Each path is a new rotation, seen through one point. The rows after it are directions, each followed by how far the rotation turns it, in deg/step (0 if it stays put).
Each turn is a multiple of 5 degrees from 10 to 175, or 0.
Each row of a path follows its step; steps can be skipped.

step 7: [  0   5   3   2  -2   5   3  -3 -18  -3   0 -13 -15  12  16   5  -9  -2
   4   3  -9  -2   2  -1  -8   4  -6   9  -3   9 -10   6   4   6   2   4
   5  -9   2   1   9  16 -11   8   2 -15  -2  -9]
step 8: [  5   3 -12  -5   1   8   5   2   3  -8   4   5 -10  -9  12  -6   5   0
   5  -9   0   7 -11  -1   9  -6   2   5   3  16  -8   8   9  -1  -8  10
 -10  -9   3 -20  -1  12  -7  11   3  -3  -2   0]
step 11: [  1   7  -6 -11  -4   2  -1  -3   4  -3  11   3  -5  -2   9   7  -5   7
  14   4  -5  -8 -15   0   6 -11  -6 -17  -4  10   2 -15  -7   5   9  -5
  -2   4  -4  13 -13  -9  -4  -3  -4  -7  -1 -10]
step 15: [ 15  -6  -5  -2   5   7  -7   0  -1   4  -9 -20  -6  10  -1  10  -5   9
   1  -5   6   5   2   2  15  -1   2  11   0  -8  -5   8   1  -4  10  -8
  -3 -12  -2   9   6  -7   5   5  -8 -19   4  -5]
step 16: [-11  -4  -9  -4  12   0  13   4   0   3   7   0  -2   1  -5   9   1   3
 -11  -3   6   2  -3   3   8  -7  -3   8   5   5  -7   9  10   8  -3  -4
 -10  -8  16   3  -2 -15 -16  14 -15  -4   1   2]
step 24: [  0  -6 -10  -3  12  -1   5   3   0  -7  -5   2  -5   2  19 -12   6   2
  -3   4 -18  -4  -6   1   6   5   5   7 -15  11  -5 -12  -4  -2  -3   3
  -5  -2   9   7   6   2  -9  14 -15  -6  -3   1]
step 26: [  2  -5   1  10   6  -3 -13 -13  12   4  -4  -8  -7  -9  -8  -8  13  -8
  -3   7   6  -9   3  10   2   3  -3  -1 -11  -6  -2  -4   6  18   3 -13
 -13  -5  -3  -2   0  -1  -7   2  -5 -17  -4   3]
step 27: [ -4   3  -5 -16   7  -1  -4 -10  11  -6   0   6   3   3  -5  -3  -2  -7
  -4   4   9   3  -5  -2  -3 -15   2 -10  -7  -7 -12   2  -1   6   6 -12
  -2   0   8  -2 -18 -10  11   1 -12  -4 -20  -7]
step 31: [ 11  -1 -10   4  10   0 -12  -8   4   1   5  -9   5   5   4  -5  -6  -5
  -5 -11  18   0   3  -5   2  10  10   3   7  -4  -2   9  -3 -26  -7   0
   3  -6  -6  -8  -6   6  -9   2  -8  -6   5  -4]
Directions:
[-4  0  1 -3 -1 -3  3  4 -1  2 -3 -3 -5  0  4  1 -2  2  1  0 -1 -2 -2  1
  2 -3  3  1  2  6  1  2  0  0  2 -1  1 -1 -1  2  2  1  0 -1 -4  2  0 -2]	85
[-2 -2 -1  0  4 -1  0  1 -1  1  3 -6  6  0  1  4  0  3 -4 -2  0  2  2 -4
  0 -3  2 -1  3 -4  2  2  1  1 -2 -1 -1  2 -1  0  1  2 -1 -1  0  1  2 -3]	25
[ 6  0 -3 -1  2  2  1 -1 -1 -2 -3  1  5  3  3 -2 -2  3  2  0  0  2 -4  1
  1  0  1  0 -2  3  2 -1 -1 -2  1 -1 -1  1 -3 -5  0  0  2  0 -1  1  1 -4]	110
[-2  0  0 -2  1  1 -1 -4  1  3 -3  2  0 -3 -3  2  0  2  2  6  1 -2  0 -2
  3 -1 -1 -4 -1  0  0 -2 -2  4 -1 -2  2  3 -2 -2 -3  3  0 -5  0  3 -3  0]	45
